In the rows, 128 means zero.
A single turn carries every row of the set below to another of its rows. Some are shown first; where does it send the rows asked next?
Rugek: [134 129 163 126 167 145 119 120 122  99 123 132 152 131 109 146 152 139
 100 122 134 146 129 141 126 104 104 141 119 142 118  88 142  99]
riki: [116 120 161 140 117 153 110 109 141 119 139 135 134 102 123 112 172 145
 124 110 178 142 108 172 110 113 140 123 129 120 112 127 124 127]
Tup: [118 126 152 131 101 141 111 115 145 107 143 126 130 101 116 118 166 138
 129 111 166 138 103 177 114 118 130 125 125 131 119 138 145 128]
sekur: [123 119 143 116 139 150 130 121 113  95 114 138 169 127 135 134 134 133
 104 142 138 146 125 156 138 103 114 146 129 139 112  90 140  84]
mor: [115 122 163 138 113 159 114 109 144 116 143 129 134 100 127 107 174 146
 118 110 181 137 106 166 114 115 136 126 126 118 111 121 120 127]
pul: [119 123 156 123 101 148 113 112 146 114 142 119 138 101 131 109 175 137
 118 107 175 128 105 166 119 121 138 131 121 120 107 119 123 128]
Rili: [129 128 176 140 128 135 124 117 111 104 119 120 172 112 128 149 164 134
 120 153 140 136 113 123 147  93 121 153 105 110  88 118 134 126]
Fuga: [115 127 153 125  95 149 119 116 147 104 147 121 131  99 119 110 167 138
 124 114 168 133 105 173 119 121 124 130 125 132 122 131 142 125]
Boga: [124 127 163 117 120 140 152 126 100 107 132 131 167 119 129 138 162 131
 126 159 139 135 126 138 147  94 122 164 119 121 104 120 140 106]
zesap: [121 122 156 129 107 140 103 110 144 117 137 123 138 102 129 118 173 137
 123 105 173 133 104 170 113 117 144 125 122 121 104 125 125 130]
mib: [134 136 178 131 145 131 136 124 107 109 135 130 153 123 103 153 173 136
 126 144 132 139 127 131 134  93 114 154 112 125 108 125 147 120]
butu: [123 132 157 141 147 154  99 113 125 110 124 117 156 105 122 143 146 157
 102 144 116 133  91 125 134 111  92 156 130 113 105 104 141 109]
rit: [130 123 150 114 155 147 130 123 113 101 124 139 156 133 119 138 145 135
 104 130 135 146 133 154 128 103 111 145 128 144 120  90 143  87]
vod: [112 123 162 139 105 164 119 110 147 109 145 126 134  96 126 103 172 147
 117 115 180 138 105 165 118 116 128 130 126 120 116 122 125 126]
toniz: [118 126 145 137 137 151 101 113 118 110 117 124 165 103 134 141 135 153
 108 153 117 135  90 137 137 108 103 156 136 111 100 108 143 101]
lenof: [133 134 182 142 141 130 124 118 113 106 125 123 161 116 111 156 171 136
 122 146 135 138 118 123 138  92 116 150 104 116  96 122 141 129]
dig: [127 133 152 117 162 151 116 120 110 127 137 131 146 121 116 139 158 152
 105 132 119 131 111 136 122 111 105 163 141 118 115 100 135  95]
gofe: [110 123 158 140 101 163 120 111 146 106 145 129 133  94 123 105 166 147
 122 120 176 140 104 171 119 116 125 128 129 125 120 130 134 124]
kimur: [114 120 157 142 114 152 112 111 140 115 140 138 132 100 120 114 166 144
 129 114 174 144 106 178 110 112 137 123 132 125 116 135 132 125]
mut: [126 123 161 141 143 150 106 111 131  86 105 121 171 115 131 144 138 138
  95 139 138 145 110 135 141 104 104 136 111 130 100  86 137 106]
Zeg: [129 133 168 119 134 135 150 128 100 109 139 134 156 124 112 143 168 133
 127 149 134 138 131 138 138  94 117 162 119 126 112 125 147 110]
dageg: [127 137 160 131 161 153 106 116 121 118 134 121 146 113 111 142 157 156
 100 134 118 132 101 126 126 113  95 159 132 116 112 100 138 106]
revu: [121 123 154 132 109 136 102 112 144 113 137 127 134 103 121 121 170 136
 130 107 168 136 103 175 111 116 139 122 124 127 111 135 136 131]
mikif: [111 121 156 142 105 156 117 112 143 108 142 134 132  97 120 110 163 145
 128 119 174 145 105 177 115 113 129 125 131 127 121 137 138 124]
fezo: [125 125 166 127 117 139 139 120 105 104 122 124 176 113 136 141 160 132
 121 159 142 135 118 131 150  93 124 159 112 112  91 117 134 115]
Todas: [123 126 141 113 152 149 117 121 103 128 130 138 155 121 129 137 146 150
 111 141 119 134 110 148 124 108 115 164 148 116 111 104 136  87]
buka: [122 117 148 129 132 151 118 115 121  88 105 128 176 117 141 136 130 135
 100 146 139 145 114 146 144 102 111 141 120 132 102  88 138  94]
Povo: [117 126 155 121  94 152 120 114 147 108 147 118 135  99 127 105 173 138
 118 111 173 129 105 167 121 122 128 133 123 126 116 123 131 125]
rikit: [118 122 137 124 139 149 111 117 106 119 119 134 165 111 139 138 134 149
 112 151 119 135  99 148 133 106 113 160 145 113 103 109 140  91]
tafe: [132 129 168 140 160 147 106 114 131  91 114 123 159 122 114 148 149 140
  94 127 135 145 117 131 131 105 100 135 111 135 108  86 139 108]

rit moves to Rugek
dig moves to dageg
mor moves to vod
And these:
Zeg moves to mib
revu moves to zesap

A single turn carries every row of the set below to another of its rows. Some are shown first; where does it send the rows asked next?
sela: [140 134 114 112 132 131 133 110 147 131 142 148 120 118 119 144 142]
tular: [104 138 128 132 124 123 116 144 104 152 150 123 138 114 123 134 133]
Futeb: [123 124 127 132 113 108 134 125 130 100 146 131 123 136 107 129 138]
tosaf: [125 136 109 135 120 132 116 147 105 155 127 128 148 122 141 134 129]
fubif: [140 126 107 119 112 124 125 120 126  96 116 142 139 128 130 116 132]
bom: [137 119 109 116 135 109 136 117 120 118 127 138 133 137 120 141 143]
Vuval: [123 144 145 149 119 136 110 143 100 131 126 124 141 132 125 111 117]
turu: [113 137 123 146 116 124 119 151 109 153 146 121 137 126 126 138 130]
ruket: [132 131 140 131 126 134 131 116 163 131 149 134 106 129 123 134 127]
pebo: [133 135 120 120 128 134 134 109 154 137 143 151 115 124 132 147 131]
Sovu: [111 141 116 129 133 129 109 143 103 140 122 132 153 119 144 126 123]
dipi: [142 132 122 108 126 146 145 115 145 119 140 139 107 124 128 130 139]
lutog: [115 145 135 138 114 134 118 146  96 142 147 131 149 116 136 119 132]
toz: [143 110 134 125 123 123 131 124 133 103 121 113 130 139 118 110 134]
semeb: [145 132 136 106 132 141 126 121 154 119 122 135 117 146 138 117 137]
Nuv: [112 131 146 138 122 131 110 149 114 143 142 104 137 118 122 112 126]
Tetur: [115 134 127 116 140 110 110 119 109 127 124 146 146 124 149 121 120]
besit: [135 133 135 126 126 129 130 117 157 121 153 133 110 123 107 132 138]
pid: [129 134 121 141 109 142 109 151 113 142 121 118 147 121 142 113 121]
romip: [144 123 139 127 129 141 132 116 162 109 128 125 123 132 121 119 133]
Falit: [ 95 121 140 118 127 110 131 117 108 133 145 135 138 124 134 134 128]
moki: [149 144 123 115 135 139 128 120 150 112 137 143 105 128 128 121 132]
Per: [102 134 144 145 126 127 113 150 114 134 139 110 141 127 127 117 122]
Nena: [119 140 114 122 130 131 108 141 101 151 128 130 150 111 139 127 129]
Ket: [120 128 137 149 112 135 117 154 116 146 137 104 137 127 128 118 125]
Vaz: [130 141 120 104 114 140 131 118 147 115 133 156 119 136 139 130 140]
Far: [106 125 158 132 132 110 113 126 121 120 140 121 133 131 131 109 118]
vilob: [119 150 128 144 127 126 113 139  92 141 130 139 143 130 126 131 123]
riba: [127 131 133 130 124 129 138 115 158 112 148 138 118 130 112 139 139]
Pepud: [141 127 138 126 117 149 128 115 164 123 132 132 115 124 135 117 122]
kulut: [140 132 115 117 140 129 135 110 150 123 132 148 127 130 124 146 141]
fudoz: [121 133 130 128 115 144 106 145 109 138 124 115 149 109 139 104 123]
mado: [142 130 127 110 124 149 145 116 147 116 140 135 106 125 126 124 137]
bil: [126 136 144 136 131 132 118 146  97 151 140 117 148 123 136 117 133]
Pobuv: [143 132 116 119 122 145 129 111 154 106 121 147 133 123 133 124 133]
mozef: [146 135 119 118 127 144 124 111 157 129 125 149 122 122 144 128 124]
feka: [125 136 140 115 109 140 133 123 155 110 143 140 110 140 128 122 138]
Namam: [128 137 138 133 132 134 117 145  95 152 136 122 151 121 139 118 133]
simo: [135 135 134 108 137 127 133 120 150 128 139 141 111 148 128 137 144]
redi: [113 130 145 141 117 137 132 137  93 146 135 120 139 131 120 131 128]
nutu: [111 116 144 115 118 132 121 119 114 119 120 126 147 120 149 103 118]
kaz: [147 125 137 120 120 147 127 116 159 115 133 124 119 120 119 113 133]
Por: [124 131 132 132 116 147 126 134  90 143 115 127 150 125 135 123 125]
tose: [146 144 125 118 135 135 130 121 150 113 143 142 102 129 123 124 133]
Rud: [152 135 114 112 125 144 121 112 151 118 124 146 127 115 130 121 133]
Pofiz: [111 127 134 132 120 144 116 145 110 133 118 112 153 119 143 109 121]
Raket: [118 144 137 138 112 137 116 147  97 138 143 129 150 115 139 113 130]
voru: [ 97 132 128 133 129 124 125 143 103 147 141 122 145 123 131 139 131]

Per moves to kulut
pebo moves to pid
And these:
sela moves to fudoz
tose moves to Namam
redi moves to Vaz
Tetur moves to toz

